A single turn carries every row of the set below to another of its rows. Some are shown first; where does it send the rows asked next?
gogu: [  9.4 -12.0 -11.8  31.6   2.6  -1.1  14.1  18.3  19.1  -8.0 -12.9  -0.2
  -0.9  15.9 -18.2   0.5 -10.6 -15.1   5.0   7.7  24.3  -1.6   0.8  -0.5
   6.9  -5.8 -24.6  -5.3  15.4  23.6  16.4   3.0  37.1]
Rozo: [-11.7   0.9  -5.9  -4.0   7.4  -1.4  19.2   7.6 -12.0   5.1  14.1 -24.9
 -27.0  -4.5  -1.8 -13.5 -16.1 -21.1   4.2   8.3  18.3   9.3   4.2  29.9
   1.2  -5.6 -13.5  -6.4  -1.9 -19.9 -11.4 -13.0  -2.9]
fised: [ 20.2   0.0  -7.5   6.3   8.8 -13.9  -1.5 -14.5  16.9   3.8   2.3  17.6
   2.5 -19.0 -14.6   6.9   1.6  -9.9  -0.4  24.5   7.7  -3.9  -9.3  21.8
  15.6   7.1 -41.7  -1.7 -13.3  -3.4   1.3   3.5   0.8]
noken: [ 19.6  18.6  -7.4   6.3   3.6 -14.0  14.8   2.9  12.7   8.7   7.9 -23.6
   5.5  -5.1  19.4  -1.8 -13.5 -16.9   7.0  13.9  20.2  -2.7 -15.4  16.7
  10.0  -1.6   2.3  13.3  -0.4  12.7 -17.4   9.4  11.0]
pirul: [-10.0 -10.8  -9.0  17.8  -4.3 -10.3  18.7   3.0 -13.1 -18.2  -9.3   2.0
  -5.5 -12.8 -32.3  -5.4  13.2  -9.9   7.3  14.9  12.4 -10.7   5.7  28.4
   0.1  -9.1 -39.2 -11.2   9.8   2.2  19.4   0.4  21.2]
zeni: [-18.2  -2.2   5.1  32.9  -2.2  -5.3  14.2  -2.3   8.8 -11.5   6.2  10.4
  -2.6  13.2  -6.9  13.1   1.3  -7.3  16.5   9.9   3.9  -5.3 -19.0  21.2
  15.7  -0.3 -15.7  14.9   1.1  -5.1  -2.6  32.0  21.2]
Reti: [-24.0  17.1  -1.1   3.0   7.5 -20.1   8.8  -6.3 -16.0 -14.7   8.2 -24.9
  -7.9   1.6  -3.6 -16.5 -16.8 -24.2  -3.4  14.0  12.5 -13.4   3.6  12.2
  -2.5   9.2  -3.6   6.3   6.9 -17.8  -0.5  -2.0  -5.7]
refuv: [  1.4   2.7 -13.0  -0.9   3.9   2.1   9.5   3.6  14.9  12.8  23.1 -15.1
 -19.2   5.0   8.9   4.6 -23.6 -24.4  10.2  11.8  29.6   9.9 -18.0  14.5
   8.8 -13.3  -9.0  -3.6   7.6  17.9 -16.0 -10.1   5.4]
Repit: [ -5.4 -13.1  12.9  33.8   4.1  -0.1   3.1  10.1   5.7  -5.8   2.7  11.0
 -16.3  13.0 -15.0   8.3   4.5 -17.1  14.0  12.3  10.5   5.8 -14.4  29.0
  11.2   2.2 -15.3  -6.0  -3.4   3.9  -1.1  26.2  23.1]
faz: [-11.7  27.8  -2.2  13.4   9.5  -7.1   1.9  31.6   2.3   5.2   0.7   7.1
  -6.5  18.2 -18.7  11.0 -15.9  -5.9  15.9  -3.6  24.0  -2.1  -2.1  28.6
  -0.9   6.1  -7.7  -9.4   4.6  13.3   6.3 -18.9  28.9]
Fumot: [  6.8  -9.8  -2.9  16.7  23.1 -10.3   1.0 -11.8   7.3   2.3   1.7  21.1
 -11.4  19.9 -19.0  16.7 -31.1  -1.8   6.1   9.2  -0.7 -15.2   2.4  11.4
   4.4  18.9 -28.9   2.9  -4.2  -4.5  -5.1  -1.4  -0.8]
mog: [ 25.9  10.0  12.5  18.3  23.9 -15.5   0.5  -9.0  12.5  -2.2  -9.9  -6.8
   7.3 -11.6 -32.2 -12.3 -15.2 -20.1   1.2  19.3  21.3  -7.2   0.7  10.8
   1.8   7.0 -23.0  -4.7  11.4   1.2   4.6 -11.7  15.2]
dem: [-13.4  -7.4 -35.5   3.6   4.6   1.3  31.7   3.3  -0.8  14.8   1.9  -6.3
  -8.6  -3.5  -4.4  -6.6 -22.8  -1.5   1.7  15.3  36.9  -3.9  -5.3  21.1
   6.1 -11.8 -26.4  -6.7   6.7   6.8  -2.2 -30.2  -4.9]
Pip: [ -2.0  -4.3 -32.7  10.8  -2.3 -12.5  25.1 -18.8   6.7 -11.9   1.6  -9.9
   9.9  -8.1   0.4   0.2 -38.5   7.9  14.7  17.4  30.2 -14.4 -11.3  12.4
  10.6 -10.7 -27.3  13.8  -0.2  -1.3  -0.6 -16.3  -9.7]
tofe: [ -5.6 -26.6 -15.9   0.7   6.7   8.4  16.7  -0.7  -1.7  -7.5  -9.8  -2.0
  -1.7  14.3 -19.3  17.4   7.0  -9.9  26.1  -4.4  20.9  -0.6  12.0   2.4
   1.4   3.1 -18.3   8.1  13.9   0.2   3.8  13.4   8.7]
Debaz: [ -3.4  -1.4 -27.0   9.0  -1.8 -15.2  25.8 -24.9   7.6 -14.0   3.3 -11.7
  12.3  -9.1   0.3  -3.6 -35.3   7.8   9.3  17.1  28.3 -18.6  -8.7  18.9
  10.9  -7.2 -27.1  15.2  -1.2   1.9  -4.5 -11.1  -7.2]
sen: [-10.2   6.3 -11.8  23.7  -5.3 -24.5  20.7  -1.8  -8.2 -22.3 -10.7   2.1
   0.0  -8.1 -21.3 -12.3  12.3  -6.0  17.7  20.8   7.0 -12.8   1.9  30.2
  18.4  -8.5 -29.0  -1.5  10.5   6.2  11.1  15.9  18.4]
tutul: [  1.0   6.5 -12.6  32.1  -9.2 -12.5  17.4   7.3  20.6 -20.2 -14.2  -7.4
   4.6  14.2 -13.8  -4.0  -4.6 -16.8   8.8  16.6  16.4  -6.9   2.1  -6.7
   7.7  -9.0 -19.2   7.5  21.1   9.4  17.0   3.4  42.0]
Miko: [ 15.6  22.6  -9.4  10.5   4.2 -15.3  11.9  -3.1  17.3   7.3   8.1 -17.8
   5.3  -6.2  20.8  -7.4 -12.4 -18.4   3.4  18.4  21.8  -4.7  -9.7  14.7
  11.8   1.4   3.2  14.6  -0.1  11.8 -14.3  10.8  13.5]
zed: [-13.9  30.2 -21.6  27.9  -6.4  -3.6  10.0  -3.6  12.6  -4.0  -3.1   5.0
 -18.7  11.5  17.8  -8.7 -29.6   1.9 -14.7  14.4   7.1  -9.2  -8.4  18.7
  -0.3   8.8 -18.4  -2.8  -3.0   1.8  16.5  -9.5  12.0]
tedap: [ -9.4  27.7 -23.0  29.0  -8.4  -2.1   8.5  -7.7  15.7  -4.6  -1.7   5.0
 -18.3  10.3  18.6 -11.7 -29.0   1.7 -15.3  15.3   6.5 -14.5 -10.0  18.7
   4.0  15.4 -17.9   3.6  -3.8   2.5  11.2  -5.2  10.5]
Lusus: [ 10.4   4.9  -7.1   0.6  17.3   4.5  -3.1  -4.0   9.6  13.4  -5.0   8.3
  -9.8  -1.0 -18.1  -0.9 -15.1 -13.6  -0.3   6.7  10.0 -21.4  16.2 -12.4
 -11.8  16.5 -18.2   5.3  14.4  -3.7  16.3   0.1  13.6]
refa: [ -7.7  -8.8 -23.3  17.4   2.7   3.8  21.8  -4.7   3.6 -14.1 -19.3  -7.8
  -4.6  18.9 -11.0   8.1  -5.1  -2.2  28.7  -2.7  14.0  -5.3  10.5   1.5
   9.9   9.5 -10.2  18.4  21.3  -1.9   6.4  23.3  10.2]
lasal: [-17.6   1.6  -7.9  -3.2   1.2  -4.0   3.4  30.0  -3.9  -0.3   4.2 -13.2
   9.8 -20.2 -29.9   3.2  -9.0 -18.5   5.2   1.9  41.6  -3.0  -6.8  13.3
  13.5  10.2 -26.2   1.4   3.9  -3.7  15.9   5.7   1.2]
kovu: [-20.9  17.2  -4.4   5.1   6.1 -20.7  10.9 -14.9 -13.1 -16.1   5.4 -22.7
  -8.1   2.4  -4.1 -15.0 -17.6 -22.4  -1.9  16.8  11.9 -13.3   8.0  13.4
  -5.8  13.3  -1.8  13.3   5.9 -17.3  -2.0  -6.9  -2.1]
Reva: [ 16.5  10.6  -7.1  16.9   0.1  -8.7  10.1  30.9  10.5  -5.3  -4.4  -9.3
  -1.4   3.0 -15.2  21.2 -20.1  -5.5  12.8  -5.4  20.6  15.1 -14.4  38.4
  12.6   9.7 -26.9   0.9  -7.1   1.6  -3.4 -12.9  24.8]
nul: [-15.2  -6.3 -30.2  -4.2 -13.3  -7.4  -5.9  25.3  -1.0 -10.2   7.8   5.9
 -13.9  -3.3 -23.0  15.7 -22.4 -11.7  25.3  10.7  24.8  -3.8   0.4   9.8
   9.8   5.0 -27.4   1.1 -10.7  -8.7  14.5  -7.5   6.4]
dig: [-21.1  12.3 -14.3  25.9   4.2  -3.5  12.7  10.9   5.9   6.0  16.0  -6.5
 -28.4  -1.8   5.1  -4.2 -31.8 -15.1 -24.9  10.9  20.0  14.6 -13.7  21.1
  -5.0  -0.8 -29.3 -14.2   5.5   4.5   8.9 -11.3   9.4]

refuv turns into Rozo
Debaz turns into Miko
And these:
tofe turns into Repit
faz turns into nul
tutul turns into refa
Reti turns into zed
Fumot turns into fised

A single turn carries every row of the set below to another of its rows. Some are shown first; where does it send the rows asked next?
U: [ -8.6 -14.0 -13.8  -4.9  -2.5  -3.3  19.6   5.5   5.2  10.8   1.7  12.4
  -2.1  23.5]
J: [  7.9  -4.2  10.2  24.0   3.3  -0.8  -4.3   5.4  -6.8  -7.7   5.4  13.8
  14.7 -17.4]
M: [ -8.5  -2.7  -6.5  -5.3   4.4  10.7  -8.0  19.7  17.0 -13.4 -10.2  -0.9
 -12.6  -6.3]
L: [ -2.6   7.0  10.4  -1.4  -2.0  -2.3 -15.4 -27.5  -5.4  -1.6   8.1 -15.7
  -2.1 -17.1]
V: [ -0.4   6.0   5.2 -21.1   0.5  -8.1   0.6  -2.6   6.1   3.7 -17.8 -10.6
  -9.0  22.1]
D: [  4.6  -2.2   4.3  20.2   9.4   0.0  -5.1   9.9 -13.4  -1.2  11.5   7.5
  17.1 -16.2]
T: [  7.1  -5.7   4.9  11.0   3.3  -4.3  23.9 -30.8  -7.2  -3.9   9.6  10.2
   3.3   1.4]
S: [-13.8  13.0   5.8 -17.7  -3.9  -5.5  -5.8  -5.3   5.6   7.3 -14.5 -11.8
  -9.7  21.2]
R: [  6.3  -6.6   8.9   0.5  -2.6  -9.8 -11.9 -23.3 -11.9  -5.3   7.7 -22.3
   3.4 -14.4]
Z: [ 12.5 -17.9  -0.7  11.4   5.2  -4.0  16.3 -24.5 -15.3  -9.7   6.5  -6.2
   8.1  -1.2]
W: [ 11.3 -11.1   6.8  21.8   7.1  -6.2  -4.1   3.6 -12.2 -11.5   8.2  -7.0
  16.4 -15.6]
F: [  9.7  -4.7  -1.5  10.3   5.7  -2.0  20.5 -31.6 -12.5  -3.9   1.4   7.5
   9.7   7.8]
P: [-12.3  -7.8 -19.1  -3.9  -5.3   1.5  20.4   4.8   4.9  10.5   2.8  11.8
  -3.2  19.8]
H: [ -4.3 -10.5 -17.7  -7.4  -2.5  -5.0  20.2  14.1   2.7  12.4   6.7   9.4
  -5.6  14.1]
Y: [-15.4  -5.9  -1.0   0.5   5.2  10.9  -9.3  24.8  16.7  -7.3  -4.0   3.3
  -5.2  -2.9]
X: [-16.3   1.4  -3.2  -0.8   4.1  14.2  -8.8  21.9  12.7  -7.3  -8.3   4.0
  -3.9  -1.4]
G: [  0.5   3.6  21.2  -3.9  -5.8  -4.9 -14.0 -23.5  -7.6   2.7   7.4  -8.5
   0.5 -15.8]
E: [ -9.4   4.6   8.0 -16.5  -3.1  -7.0  -7.3  -6.8  13.4   4.7 -16.8 -11.8
  -9.1  20.4]

Y turns into E
W turns into R
And these:
T turns into J
X turns into S
L turns into F
M turns into V

